Rows swapped in pairs by one turn or mirror: which row each one swaps with
The rows were stretched afterwards, more along some directions than others.
puv: [-0.22 -0.96 -0.28 -0.23 -0.93 -0.29 -0.91 -3.24  1.57  0.46 -0.68 -0.90
  0.96  0.90  0.22 -0.20  1.14]
Dif: [ 1.23 -0.76  3.12 -2.65  1.16 -1.50 -2.42 -0.17 -1.37  0.35 -1.40  0.79
 -0.98  2.22 -0.96 -1.78 -0.40]
peli: [-4.97 -0.36  2.42  0.26 -0.21 -2.44 -0.71  1.27 -0.10 -1.55 -1.75  0.29
  1.16 -0.30  1.40 -0.90  2.02]
tegi: [-0.60 -0.32 -2.53  1.73  0.03 -0.70 -0.01  2.72 -1.52 -0.11  2.13  1.21
  1.23 -0.59  1.22 -2.19 -0.25]
lesu: [-4.10 -0.04  1.75 -0.75  0.64 -0.65 -1.61  1.29  1.23  0.71 -0.45  0.61
  1.84  0.32  2.73  0.20  0.29]
bivum: [-1.71 -1.42  0.45  1.52 -0.10 -1.45 -1.32  0.55  0.93 -1.72 -2.28  0.87
  0.18 -0.33 -0.86  1.48 -0.56]
finap: [ 0.79 -1.28  3.96 -1.86  1.56 -1.01 -2.28  0.26  0.07  0.42 -0.66  1.06
  0.81  3.40 -0.84 -2.15  0.24]
Suba: [ 1.51  0.01 -0.61  1.43 -1.96  1.32  0.39 -1.99  2.02  0.16  0.28 -0.48
 -0.28  2.56 -1.83  1.24  0.48]
Bim: [-1.22  0.93  2.86 -0.79 -1.22 -1.34 -0.41  0.30 -0.69 -0.82 -0.01 -0.93
  2.70  2.30 -0.97 -1.84  0.45]
Sona: [-0.28  0.30 -3.66  2.70 -0.44  0.13  0.61  1.66 -1.70 -0.02  1.47  1.31
  0.82 -2.10  1.48 -2.34 -0.32]
Bove: [-4.44 -0.51  1.04 -0.87 -0.19 -1.75 -1.73  0.99  1.90  0.74 -1.55 -0.30
  0.93  0.64  2.47  0.22  0.58]
Fezi: [-4.12 -0.72  1.25  1.40 -0.60 -0.28  0.40 -0.16 -0.23 -1.60 -0.18 -0.16
 -0.27 -1.34  0.79  0.06  0.31]
Kinal: [-2.16  0.40  0.79  0.89  0.41 -1.22  1.46  1.33  0.80 -0.35 -2.21  1.59
 -0.39 -0.39 -0.18  3.10  0.87]
bon: [ 1.09 -0.41  3.37 -3.27  0.91 -1.95 -1.71  0.04 -0.45  0.98 -1.41  0.83
 -0.07  3.50 -1.26 -1.57  0.68]
Zadan: [-4.40  0.11  1.46 -1.03  0.73 -1.85 -2.28  1.15  1.14  0.28 -2.51  0.94
  2.44 -0.31  2.30  0.43  1.16]
kaz: [ 0.34 -0.51 -0.36  1.72 -1.68  2.12  0.03 -1.63  2.74  0.78  0.58 -0.40
 -0.86  2.06 -0.87  1.64  0.31]
Sazom: [-3.30 -0.76  0.53  0.50 -0.11 -3.13  0.91  0.03 -0.52 -1.16 -2.20 -0.04
  0.93 -1.46  0.50  0.41  1.55]
Taza: [-1.86 -0.46 -0.30  2.60 -0.21 -1.32  1.94  1.75  0.69 -0.67 -0.84  1.21
 -0.03  0.08 -0.37  2.43  0.84]
Guto: [ 0.46 -1.03  4.09 -2.63  0.99 -2.57 -1.58  0.88 -0.83  0.37 -1.20  0.53
 -0.69  2.85 -0.34 -2.01  0.77]
kegi: [-1.81 -0.38  1.33  0.70 -2.30 -1.46 -1.63 -0.37  0.10 -1.51 -0.22 -1.71
  2.75  2.38 -1.03 -2.39  1.07]
gefev: [-0.13  0.84 -3.45  1.04 -0.28 -1.72 -0.45  1.87 -2.59  0.85  0.28  1.11
  0.94 -1.60  0.95 -2.18  0.12]
sazo: [ 1.26  1.46 -2.21 -0.46 -0.30 -0.05 -1.95 -1.60  0.24  0.95 -2.66  1.63
  0.67 -1.32 -0.56  2.05 -0.59]
mir: [ 0.69 -0.94  3.75 -1.84  1.07 -0.79 -1.26 -0.47  0.22  0.31 -1.53  1.04
 -0.29  2.72 -0.81 -1.82  0.41]
vatu: [ 0.48 -0.15 -2.85  1.31  0.84 -0.36 -0.45  1.66 -1.78 -0.33  1.31  0.92
  0.71 -1.40  1.07 -2.61 -0.93]
lari: [-1.48  0.49  2.29 -0.76 -2.28 -1.87 -0.78 -0.36 -0.76 -0.50 -0.22 -1.86
  1.60  2.77 -1.21 -2.04  0.78]
baf: [ 2.14  0.71 -0.14 -0.28 -1.31 -0.06  0.29 -2.24  1.46  1.50 -1.43  0.25
 -0.51  2.77 -2.05  2.03  1.10]
pel: [ 0.63  0.93 -2.98  0.83 -0.12 -0.95 -0.13  2.17 -2.64  0.81  1.65  1.23
  0.74 -1.63  1.82 -2.32  0.00]
Lokim: [-1.23 -0.14  0.11  1.02 -2.00  0.97 -1.75 -1.72  1.05 -0.60  1.25 -0.94
  1.92  1.54  0.68 -2.36  1.32]
mobi: [ 1.07  0.36 -2.90  1.33  0.43  0.61 -1.04  1.47 -2.59  0.13  2.13  1.46
  0.71 -1.67  1.28 -2.30 -1.42]
bubek: [-1.27  1.37  1.45  0.68  0.19 -0.22  1.82  1.12 -0.10  0.04 -1.52  1.66
 -0.03 -0.47 -0.94  2.76  0.69]
kode: [-0.20  0.15  0.60 -0.04 -1.19  2.78 -1.17 -3.61  1.17  0.33  1.09 -0.52
  0.31  0.72  0.14 -0.42 -0.09]
zekon: [ 1.74 -0.67  3.20 -2.80  1.88 -1.30 -1.85 -0.37 -0.60  0.13 -1.47  0.68
 -0.21  2.56 -1.21 -2.15 -0.23]
mutef: [-0.76  1.43 -0.33  0.83  0.72 -0.49  1.89  0.93  0.37  0.98 -1.26  2.11
  0.85 -0.67 -0.55  3.52  1.17]
mevi: [ 0.43  0.53 -0.23  2.13 -0.36  2.45  1.51 -0.28  2.32  0.37  0.91  0.60
  1.20  0.99 -0.52  2.17  0.00]
Gudo: [-1.01 -1.72  0.94  1.44 -1.73 -0.92 -1.39 -2.27  1.12 -2.10 -1.10 -0.69
 -0.94  1.89 -1.78  0.34 -0.16]
fepak: [-1.60  0.25  1.70 -0.15 -0.76 -1.85  1.57  0.02  1.61  0.37 -3.36 -0.27
 -1.27  1.42 -1.58  3.02  1.35]
suko: [-0.51  1.53 -2.66  0.62 -0.20  0.12 -1.01 -1.62 -0.28  0.19 -1.47  1.97
  0.30 -2.28  0.70  2.05 -0.49]
Popas: [ 2.17  1.60 -2.73  0.64 -0.39  1.04 -2.53 -1.86 -0.89  0.53  0.15  1.49
  0.93 -0.36 -0.97  0.45 -0.71]
rig: [ 0.42 -1.20  0.53  1.04 -1.87 -0.44  0.44 -1.78  2.60  0.59 -0.74 -1.13
 -1.00  3.64 -2.55  1.90  1.46]
vuz: [-1.53 -1.22  1.22  0.44  0.19 -2.14 -2.57 -0.08  0.03 -1.29 -2.18  0.74
 -0.92  0.99 -1.35  0.84  0.02]

bivum swaps with sazo
zekon swaps with vatu
baf swaps with Taza
bubek swaps with kaz
Sazom swaps with puv
vuz swaps with Popas
peli swaps with Lokim

Rows swapped in pairs by one turn or mirror: which row each one swaps with
The rows were stretched afterwards, more along some directions than others.
kod: [ 0.22  1.00  0.48  0.11  0.31 -0.85 -1.13  1.06  0.13  0.72 -0.16 -0.95
 -1.45  0.29 -0.08  0.92 -1.58  1.33 -2.21 -1.03  0.27]
zag: [-0.85 -0.07 -0.79 -0.81  0.04  0.57 -0.11 -0.51  1.10 -1.64 -1.98 -1.09
 -1.07 -0.69  0.63 -1.41 -1.90 -0.20 -0.88 -0.41 -0.43]
fadu: [-0.51 -0.87  1.86  1.36 -0.27 -1.29  1.51  0.97 -0.13  0.25 -0.66 -1.57
 -2.26 -0.33 -0.88  0.35 -0.24  0.11 -1.44 -2.29  1.20]
dar: [-0.12 -0.60 -1.33 -1.40  0.18  0.87 -0.66 -0.87  0.24 -2.23 -1.06  0.56
  0.45  0.69  1.58 -3.03 -1.87 -1.64  0.71  1.63 -1.67]
lubip: [ 0.11 -1.45  0.75  0.46  1.10  0.07  0.46  0.59 -1.03 -1.96 -0.96 -1.93
 -1.01  0.67  0.42 -1.99 -2.00  0.15 -0.38  0.03  0.09]
Dabi: [-0.47 -1.46  0.84  0.09 -0.12 -0.29 -0.04 -0.37 -1.34  0.08 -1.36 -1.81
 -1.00  1.05 -1.33 -1.03 -1.06  0.28 -0.32 -1.38 -0.29]
tobu: [ 1.27  1.99  0.61  0.21 -0.33 -1.57 -0.52  0.58 -0.40 -0.40  1.06 -1.17
 -1.31 -0.03  0.60  1.67 -2.03  0.56 -2.13 -0.59 -0.71]
Felir: [ 1.55  0.95 -0.23  0.57 -0.24 -1.26 -0.68  1.30 -0.38  0.18  1.00 -0.24
 -1.29  0.34  0.19  1.13 -1.08  0.04 -1.18 -0.05 -0.15]
bav: [-1.01 -1.17 -1.38 -2.54  0.01  1.34 -1.08 -0.30  0.52 -0.93 -2.37  0.26
  0.13  0.51  1.01 -2.02 -1.79 -1.09 -0.57  1.02 -1.07]
Begon: [-0.68 -1.10  0.93  0.16  1.00 -0.81  0.89  1.07 -0.55 -2.05 -1.12 -1.55
 -1.27  0.19  1.45 -1.78 -1.21 -0.28 -0.38  0.22  0.14]
Vozo: [ 1.03  1.42  0.40  0.84 -0.12 -2.18 -0.58  0.46  0.21  0.09  2.19 -0.48
 -2.11 -0.03  0.02  2.66 -1.82  0.19 -1.53 -2.25  1.85]
kup: [ 2.48  1.66 -0.28  0.90  0.19 -1.65 -0.74  0.81 -0.76 -1.09  1.83 -0.48
 -0.48  0.88  0.96 -0.25 -1.95  0.04 -0.40  0.11 -0.66]
guda: [ 2.16  1.68 -0.18  0.77  0.52 -0.98 -1.63 -0.07 -1.57  0.08  2.23 -0.79
 -0.52  0.71 -0.03  1.36 -1.81  1.10 -0.53 -0.16  0.40]
fep: [ 1.11  1.05 -0.02 -0.16 -0.56 -1.05 -1.19  1.02 -0.13  0.24  1.01  0.03
 -0.48  0.76  0.45  1.49 -1.67  0.36 -1.10  0.02 -0.17]
Vapa: [-0.43 -1.05  0.43  1.85  0.61 -0.88  0.68  0.22 -0.55 -1.11  0.04 -0.63
 -1.47  0.43 -0.83 -0.64 -0.41 -0.32 -0.62 -1.59  0.28]
lopad: [-0.32  0.08  1.19 -0.55  1.33 -0.89  0.24  1.13 -0.77 -1.36 -0.65 -1.03
 -0.33  0.25  1.23 -0.97 -1.15 -0.29 -0.70  0.56  0.47]
tig: [-0.01 -1.09  1.60  1.85 -0.14 -1.34  1.00  0.36 -0.71 -0.30 -0.11 -1.23
 -1.96  0.17 -0.86 -0.04 -0.80 -0.45 -1.21 -2.03  0.88]
nobe: [-0.09 -0.01 -0.72 -1.23 -0.69  1.21 -0.37 -0.53 -0.14 -1.62 -1.92 -0.43
 -0.79  0.32  1.04 -2.33 -1.78 -0.52  0.25  0.52 -1.47]
Zefo: [ 1.81  1.10  0.20  1.02 -0.17 -0.92 -0.83  1.01 -1.02  0.33  1.19 -1.09
 -1.64  0.73  0.20  0.60 -1.62  1.23 -0.34 -0.82  0.02]
Burap: [ 0.30 -0.31  1.43  0.19  0.86 -0.47  0.36  1.37 -1.33 -1.82 -1.28 -1.85
 -0.86  0.44  1.12 -2.49 -1.36 -0.19 -0.36  1.07  0.04]
lifum: [ 1.36  1.25 -0.11  0.00  0.04 -0.78 -1.43 -0.03 -0.62  0.72  1.57 -0.59
 -0.87  1.28  0.60  1.49 -2.07  0.61 -1.26 -0.95 -0.19]
Neze: [ 0.58 -0.98  1.56  1.50 -0.11 -0.61  0.70  0.27 -1.76  0.23  0.05 -1.77
 -0.97  0.28 -0.87 -0.92 -0.45  0.30 -0.76 -1.21  0.82]
lal: [-0.67 -0.30  1.10 -0.17  0.98 -1.07  1.27  1.11  0.32 -1.97 -2.02 -1.38
 -1.47  0.01  0.99 -1.71 -1.54 -0.58 -1.19 -0.08  0.04]
fek: [-0.41 -0.29  0.79 -0.28  1.87 -1.48  0.69  1.78  0.66 -2.43 -0.91 -0.28
 -1.14 -0.72  1.25 -0.84 -1.09 -0.96 -0.86 -0.70  0.38]
zum: [ 1.50  1.73  0.53  1.40 -0.55 -1.46 -1.18 -0.08 -0.40 -0.34  1.80 -1.40
 -1.95  0.27 -0.05  1.42 -2.39  0.98 -0.99 -1.16  0.25]
guvim: [-0.30 -1.74  1.15  1.24 -0.28 -0.85  1.03  0.66 -1.19 -0.42 -1.15 -1.55
 -1.71  0.53 -0.87 -1.25  0.04  0.22 -0.31 -1.26  0.50]
vumif: [ 2.96  1.71  0.17  1.96 -0.36 -1.50 -0.39  1.59 -1.08 -0.77  1.55 -1.30
 -1.73  0.26  0.82  0.62 -2.28  0.70 -0.59 -0.51  0.09]
zinu: [ 2.23  2.66  0.64  0.33  0.56 -1.69 -1.68  0.70 -0.25  0.35  1.82 -0.53
 -1.06  0.04  0.82  1.87 -1.68  0.41 -1.44 -0.11  0.50]
bapu: [-0.51 -0.64 -0.59 -0.62 -0.13  0.90 -0.04 -0.10  0.48 -1.77 -2.66 -0.47
 -1.01  0.25  0.60 -1.61 -1.35 -1.05 -0.32  1.01 -1.41]
pez: [-1.10  0.20 -0.90 -2.38  0.47  1.05 -0.76 -0.57  0.64 -1.47 -1.29  0.30
 -0.38  0.39  2.05 -1.18 -1.57 -1.17 -0.45  1.38 -1.61]
zupon: [-0.65  0.12  0.37 -0.39 -0.78  1.29 -0.83 -0.87 -0.73 -1.21 -1.12 -2.13
 -0.32  0.20  0.90 -1.66 -1.53  0.30 -0.53  0.61 -0.46]
mun: [-0.53  0.47 -0.30 -2.19  0.36  0.95 -1.32 -1.09  0.69 -0.66 -0.96  0.28
 -0.14 -0.55  1.02 -0.76 -1.20 -0.81 -1.11  0.49 -0.45]
Dap: [ 1.32  0.92 -0.09  1.06  1.06 -1.10 -0.33  1.32  0.35 -0.13  0.18 -0.41
 -1.79 -0.33 -0.08  0.77 -1.43  0.82 -0.90 -0.32 -0.19]
nizi: [ 0.43 -0.94  1.91  1.41 -0.37 -0.65  1.24 -0.04 -0.95  0.14 -0.22 -1.73
 -1.17  0.54 -1.09 -0.16 -0.77  0.39 -0.95 -1.33  0.81]
pumu: [ 2.78  2.46  1.64  2.48 -1.33 -1.31 -1.08  0.75 -3.54  0.49  1.20 -3.19
 -1.77  0.49 -0.34  0.97 -1.94  1.99 -1.75 -0.26  0.87]
Lep: [ 0.04 -1.21  1.39  1.17  0.24 -0.50  0.46  0.05 -1.41  0.03  0.46 -0.75
 -0.71  0.48 -0.68 -0.17 -0.28 -0.14 -0.37 -0.93  1.21]
kipe: [-0.29 -1.04  0.77  0.44  0.77 -0.86  0.66 -0.24  0.49 -0.73 -0.36  0.42
 -1.24  0.64 -0.38 -0.41 -0.47 -0.74  0.66 -1.00  0.28]
Lota: [ 0.23  0.15 -0.86 -1.01 -0.33  0.57 -0.10 -0.12 -0.69 -1.63 -1.18 -0.78
 -0.78  0.32  1.44 -1.89 -1.35 -1.07 -0.07  1.32 -0.94]
Zuzes: [-1.56 -0.52 -1.16 -2.21  0.32  1.29 -0.56 -0.38  1.19 -1.04 -2.01  0.34
  0.22  0.24  1.66 -0.77 -1.36 -0.98 -0.67  0.28 -1.03]
sibe: [ 0.66 -1.26  1.75  2.40 -0.18 -1.16  1.01  0.91 -1.59 -0.44  0.09 -1.79
 -1.60  0.60 -0.78 -0.38 -0.63 -0.37 -0.33 -0.67  0.85]
foser: [ 3.02  2.12  0.44  1.59 -0.58 -1.63 -0.64  0.74 -2.07 -0.49  3.00 -1.33
 -1.63  0.86  0.97  1.13 -1.95  0.35 -0.65  0.33  0.14]
Ped: [-0.85  0.05 -0.96 -2.40  0.56  1.38 -1.92 -1.96 -0.64 -1.19 -0.26  0.18
  0.61  0.47  1.06 -1.14 -1.99 -0.43  0.13  1.26 -0.91]
vurel: [-1.92 -0.36 -0.48 -2.22  0.60  1.59 -1.17 -0.97  0.59 -1.29 -2.24  0.35
 -0.91 -0.38  0.56 -1.67 -1.24 -0.47 -0.64  0.37 -1.87]
nupa: [-1.33 -0.54 -0.12 -1.01  1.26 -0.88  0.47 -0.04  0.68 -2.23 -0.67  0.11
 -0.19  0.25  1.36 -1.85 -1.96 -1.00 -0.11  1.26 -0.68]
sav: [-0.81 -0.66  1.61  0.58  0.85 -0.92  1.35  1.94  0.31 -1.81 -1.84 -1.61
 -2.21 -0.31  0.99 -1.13 -1.07 -0.57 -0.99 -0.37  0.78]
lasi: [-2.74 -1.52 -0.64 -2.16  0.26  1.52 -0.90 -1.23  1.34  0.25 -2.47  0.13
 -0.32 -0.30  0.44 -1.00 -1.50 -0.53 -1.45 -0.50 -0.46]
Sefof: [ 1.94  1.47  0.89  1.63 -1.10 -1.38 -0.55  1.09 -1.25  0.18  1.24 -2.63
 -0.76 -0.18 -0.12  0.62 -1.69  1.63 -1.51 -0.09  0.82]
las: [-0.35 -0.46  1.66  0.16  0.72 -0.88  0.54  1.77 -0.77 -1.81 -2.12 -2.20
 -1.13 -0.10  0.74 -1.35 -1.40 -0.59 -1.36 -0.12  0.18]
Rito: [-0.87 -1.13 -0.89 -1.40  0.17  1.57 -0.49  0.08  0.04 -1.45 -2.10 -0.32
 -0.74  0.00  1.12 -2.54 -1.51 -0.46  0.18  0.58 -0.86]
teded: [-1.21  0.30 -0.56 -1.39  0.53 -0.14 -0.35 -0.99  1.42 -1.10 -0.34  0.08
 -1.28  0.01  1.34  0.46 -1.98 -0.98 -0.54 -0.96  0.73]
bule: [ 0.14  0.68  0.58 -0.16 -1.00  1.06 -0.34 -1.54 -2.02 -0.36 -0.33 -2.19
 -0.41 -0.27  0.79 -0.88 -2.22  0.80 -1.51  0.45  0.18]
ranu: [-0.57 -0.20  1.49 -0.28  0.62 -0.61  1.28  1.10 -0.74 -1.86 -1.62 -2.13
 -0.99 -0.02  0.86 -1.78 -1.05 -0.15 -1.32  0.17 -0.10]

lopad swaps with Lep
Sefof swaps with zupon
sibe swaps with ranu
vumif swaps with nobe
fep swaps with Zuzes
kup swaps with dar
foser swaps with Lota
zum swaps with zag
kipe swaps with fek
zinu swaps with mun
lal swaps with tig

